One turn moves each row of this set onto another row. After a few examples, where does it send each row asked below?
Q379: [ -1  -6   5   9  12  -9   8   5 -16  16   1   8 -31  18   7   9   0  11
  -1   4  -4   2   5  -4  -1   0  -5   3 -25  -5  10  15  -5  14  11   0
  -9  -6  -2   4   6  -1   2   8   7 -10   4   0 -17  -1  12   0]
Q77: [  4  20  -7   6  -4   8  15   7   0  -3  -6  -5  -7  10  11 -18 -21  12
  -5 -11   0 -16   4   4  14  -2   6 -11  -2  20  21 -15  12  -4   1 -12
   7   1  12  16   2   3  -3  -3  -9  11   8  -7 -13  -3   1   9]
Q834: [ -5  -4   4   2  -7  -8  22 -20  -1   8  -1   9   2  -7  10 -18  -6  -5
  -6   1  -5 -14 -28 -12  -9   6 -21   1   1  -7  -6 -12   7 -13   1  -2
   0   8   6   7   5  12   6   0   1 -12   8   1  -7   1  -1 -13]
Q579: [-10  -9   2  -1   3  12 -21 -11  11 -19   5   2  10   4   5  -3   3  -9
  15  -4   5   0  -1   7  12  -6  -6  14   1 -13  -7  17  -4   6 -11  19
   3 -12 -14   0 -20   2  -1  10   3  -2   0  -2  -4  -9  -3   2]
Q663: [-23  -9  -7   0  -7  11  -3  -4  -2  -9   3  -1  17  -4   8  12   7   4
  -6 -10   9  -4   5   4   0 -15  -9   3  12  20   2   4  -5  15  -5 -12
   5  10  13   2  -6  -8   1  -4 -17  -7   0 -16   7   3 -10  18]
Q176: [ -8  -1   7   9  20  -7   8  -7 -15  12 -12   2 -21  18  14   9 -14   3
  -9  -5 -11   0  -5  -1  11   2   5   3 -19  11   5  13   1  11  -6  -5
   2  -2  -6   0  15  -2  11   5  -4 -19  20  -2 -10 -17   2  -5]
Q570: [-12   5   8   3   6  -1   0   2  -4 -11   5   0  12  -4   0  -5  12 -28
 -12  -6  16  11  12   2  18  -1 -10  -6   6  -3  14   9 -12  -5  14  -2
  19   5  -8  -6  16  -3   9  -2  -3  13  -3 -10   8   6  -8  12]
Q364: [ 16  21   0  13 -11   1   4  10  -3  -3  10  12  10   2 -17  -1  -8  11
  -1 -13   2  12 -18  -6   5  12  12  -5   3  -6  -7  -7   0  -3 -13 -26
   4  -7  -8  -7  -3  17 -11  -3   0   6   7   2  18  -1  -3   7]
Q530: [ 13  13  -3   4 -14  -6  10 -11   5 -10  27  10  -4   9  -9   4   5   9
   6 -11   5  10 -22  -2   6  -7   1  -6   4  -4   8 -17  -7  -4   6  -5
   5  16 -12  -3   7  12 -14 -12   5  -2 -12  18   6  -8   5  -3]
Q476: [  9   6   3  11   1 -13  12   4   9 -14  -6  12  -2   4 -14   4   2   7
   7 -21  -2   2  -6 -10  -3  10   1  -1  15  19  -9 -25   0   4  -9  -8
   6  -4  -7  -5  -1   6 -17   1   3   3  -4  24   4  -9  -3 -12]
Q389: [ -4   1   4   7   1  -1 -12  -3  -2  -1   7   8   6  -9   0  -5  13 -10
  -6  -3  17  -1  21   4  22  13 -11  -5   9  -1   7   8 -10   4  15   6
  16  -3  -1  -9  19  -2  -1   4   5  24  -3 -10  -5   0 -14  13]
Q406: [ -3   5  -8   7   5   7  -3   0 -18  18  -3   5 -28  10  21  -1 -19   8
 -10  -3   1  -2   5  -5   0   5   2   2 -17  -3  17   0  -4  18  -1  -9
  -3  -3  -6  -5  14  -4   4  -7   1  -5  25  -2 -14   3  14   3]
Q257: [-16  -7  -5  -1   2   3 -18  -7  24 -13  -4  -3   9   2   8  -9   3 -16
  12  -2  13  -1   7   3   8  -5  -6   6   1  -8   3   4 -12  11   4  11
  14  -8 -27  -7 -17  -6   2  10   4  -1  -1  10   7  -5   3   3]
Q676: [ -4  -3  -3  21 -19  -4   3  -6 -10  20  -8   1  -6  12   3   7 -10   0
  -1  10 -11 -16  -6  -7  -6   6   4   0  -3 -18 -12  -2  -8 -15  10  -8
   8   0  -3 -19  -8  18   6  -1   2   6 -19  -1   6 -16   4   1]
Q128: [  1  -4   2   7  -5   0  12  -5  14  10  -3  -4  -9  10 -12  -2  -6   2
   5  -9   0  -5 -17   5  -3 -16   1  -6 -29  24   4  10  11  -4 -13  14
  18   3   8   5 -10  17   0   3   9  -8   8  -1  -5 -18  -1  -3]
Q544: [ -9   8  18  24   5   0  11  -9   2  -7  -3  14 -16  -3   6 -21 -25   7
 -16  -8   0  -8  16  -5 -12  -2   2  -8   3  -4 -13 -10   9 -10  10  -5
 -13   0   4 -11  -1   2   5  -7  -9   5  -6   7  10   3   7  -1]
Q232: [-23 -11  -4  -8  -5   2  -4   9  -1 -11  -6  -8  23   0   1   4  15  -4
  -8  -7   8  -8   3  -5  -4  -7   1   0   6   6   5  10  -9  14  -2 -13
   1  -3   6  10 -16  -5   1  -1  -7  -9   1  -5  14  11 -14  14]
Q588: [ 18  -2   6   4  -8  11  -2   7  -8   6  -2   3 -25  20  -3  -8   3   1
  -4  -1   5   1   3  14  -7   0   3   0 -17  -5   9   3   7 -17   8   2
  11   5  -2  -4   0   8 -21  21  -4  24   0   9  -9  -2   9  10]

Q476 moves to Q530
Q570 moves to Q232
And these:
Q77 moves to Q128
Q834 moves to Q676
Q379 moves to Q406
Q579 moves to Q389

One turn moves each row of this set onto another row. After a few examples, where does it send each row asked below?
Q430: [ -8  -7  17  -9 -14 -10   7   1 -18 -23  -5   3 -14  -2   8   6   7  -3
   2  16  12 -25  -5  15   4  -1 -20   5  -5   4  20  -3  -5  -3  -1]
Q298: [-12  -1   1  -9  -4   2  -2   6  -2   2  -9 -15  -6   3  -6  -4  -5  -6
 -27  -2   8 -13 -12 -20  -5   2  -4   7 -22   8  -4 -21  -3  -4 -15]
Q96: [  9  -5  14  24 -13  -7   8   4 -18 -16 -15 -17   9  -4 -13  -6  12  -1
   7  21  23 -16   1 -29   1   0   1   6  -9 -12 -10  -3 -10   4  -4]
Q70: [ -5  13  10  -7  -8   7   8   2  -2   8 -14 -16   7  -6 -15  -7   2  -8
 -12   2  10 -19 -11 -28  -2   1  -3 -25 -18  15  11  -6  -8   2 -11]
Q118: [  2  -5  12  -1  -5   5  10  10  25   2   0   1  29  -4  -7  -3   5  -3
   5   7  13 -14 -11  -4  10   8  -8   7   7  12  -1 -12  -9   0 -17]
Q740: [  4   9  11  -8  10  16   6  -5 -12 -18  -9  15   4 -18   5   1   2  10
  -1   3   5 -13   5   8  14 -11   0 -12  -4  -9  19  -1  -8  -2 -15]
Q732: [ 12   1  11  25  -4   1   9   2 -19 -12  -9 -15  12  -2 -18  -6   5   7
   8  23  20 -20   5 -26   6   0   5   5 -10 -15 -15  -4 -11   4 -14]
Q585: [ -4  11   7  -7  -5  10  14  10   4   8 -11 -19   6   0 -22  -3  -6   0
 -13  11  13 -22 -12 -11   2   6  -8 -17  -8  12   2 -18 -13   8 -26]
Q496: [ 20  16  10   0   0   8  10   6   0 -12 -10   0  -2  -5  -7  -8  12   8
  -9  -3  18 -16   2  28   0 -16   0  -7  -6  -4   3  17  17   4   4]
Q959: [-16  -7   9   0  -9   2   2  -2   7   1   7  -1  15  15 -17  -9  -1  -4
  -1   4   4 -21  -1 -13 -13   3  -4  23 -15   7  -5  -2  -5 -16   2]
Q296: [  5  14   3  20  -5  18   3 -10  11 -46  -6 -31  -1  11  -8  -8  -2   0
   3   3   3 -19  -9   9   9   8  -6  -3 -14  -3  -1  -5   9  -5  -7]
Q602: [-10   2   3 -10  -9  -9   9 -10 -16 -15  -6   0 -13   5   2   2   4   4
   0  16  14 -11  14   8 -18  -4  -9   2  -9 -11  17   5  -7   1  -2]
Q731: [ 17  11  14   3  -6   8   6   6  -3 -14 -10   1  -1 -10  -7  -2   9   2
  -8   1  16 -18  -3  37  11  -4  -1  -8  -6   2   1  17  17   0  -4]
Q969: [ 12  -8  15  25 -15  -8   8   9 -15 -19 -11 -11   6  -4  -7  -7  12  -3
   5  19  24 -22  -8 -29  10  -4  -2  13 -10 -10  -6 -17  -5   6  -2]
Q842: [  9  15   4  14  -3   8   5  -3  21 -41  -8 -37   1   7   1  -7   6   4
   5  -1  13 -18  -4   0   5   0  -5  -9  -6 -11   1   2  16   1 -11]
Q292: [  9  12   4  21  -7  11   1  -8  10 -43  -3 -33  -3  14   0  -7   0   6
   2   0   1 -31 -13   3   6   0 -13  -1 -14  -1   6  -1   9   0  -2]
Q7: [ -8  11   7 -12  -3  -1   6   5   0   7  -3 -16  -2   3  -5 -10   3 -10
 -12   2  13 -24 -11 -32  -2  -7  -1  -8 -27  11   3 -16   8  -2  -9]
Q107: [  8  13   8  17  -2  13  -1  -8  11 -44 -10 -35   4   1   0  -4   4   0
   5  -1   4 -16  -8   3  11   8  -4 -11 -10  -3  -1   8  10  -7 -11]
Q216: [ 18   9   1   7  -7  -2   4  -4  -9 -13  -2  -3 -10   6   1  -4   8   2
  -8   8  10 -18  -4  35  -3  -6  -8   6 -15   8   0  11  13   5   9]
Q418: [ 15   7   8   7 -11   4   5   0  -7 -15  -6   1  -7  -3  -6  -1   5  -3
  -9   8  14 -16  -5  43   7   3  -5   1 -11   7  -1   9  15   1  -2]
Q501: [  9  11   0  21 -10   9   1  -7  16 -43 -13 -33  -1  10   0  -8   3   7
  -4  -6   7 -18  -7  -1  -2   0  -8  -5 -10 -11  10   2   7   3  -2]
Q322: [ -9 -15  16  -4  -6   1   0   7   8  -5   0  -5  21   3  -8  -2   5  -7
   0   6   4 -13 -12  -5   2  12 -12  20  -1  19 -11  -3 -11 -14  -6]
Q177: [  2  14   5 -14  12   0  10  -9 -12  -7   3   3  -3   0   7   1   4  16
   8  13  11 -20  15   1  -3 -17  -2  -8  -8 -13  14   9   0   2 -13]
Q903: [ -4  -2   7  -9   0   3   0  11  -3   5  -8 -22   0   0  -7   5  -7   4
 -22   5   5 -24 -19 -12   5   7 -14  -1 -11  17  -4 -15 -12   2 -27]
Q890: [ 14  -7  11  30  -9   3   4   7 -15 -20 -11  -3   8  -8 -10  -7   4   3
  -2  15  18 -21  -8 -24  16  -3   2  15 -12 -13  -7 -23  -9   6  -8]
Q229: [  2   1   6   9 -10   9   6   0  24   8  -3   9  31  -7  -9  -7   4   3
   0  -3  11 -17  -4 -17   1   1   1  -3  -2   2  15  -1 -10   3 -11]
Q247: [ 21  13   2   3  -2   2   6  -2  -6 -12  -8  -2  -6   2   0  -8  11   8
 -11  -1  12 -13   0  26  -9 -16  -5   0 -12   2   4  17  11   7  12]
Q482: [ -4   3  17 -10  -3   9  14   5  -8 -25  -6  16  -6  -9  -1  -1   1  -1
   2  13  15 -20  -4  21  18  -5 -10   0  -2  -4  17 -21  -3  -1 -11]
Q439: [ 16  -2  11  29  -1   6   2   3 -20 -14  -8  -8  13  -8 -12  -4   2  10
   2  17  13 -23  -4 -24  16  -2   4   9 -12 -12 -11 -11 -13   3 -16]
Q286: [ -5   2   7   6  -8   3   3  -5  13  11   9   4  22   9 -10  -9   2   6
   3  -2   5 -33  -1 -24  -8  -6  -1   7 -15   3  10   7  -1  -6  -2]

Q418 moves to Q216
Q439 moves to Q890
Q107 moves to Q296
And these:
Q430 moves to Q602
Q322 moves to Q959
Q7 moves to Q70

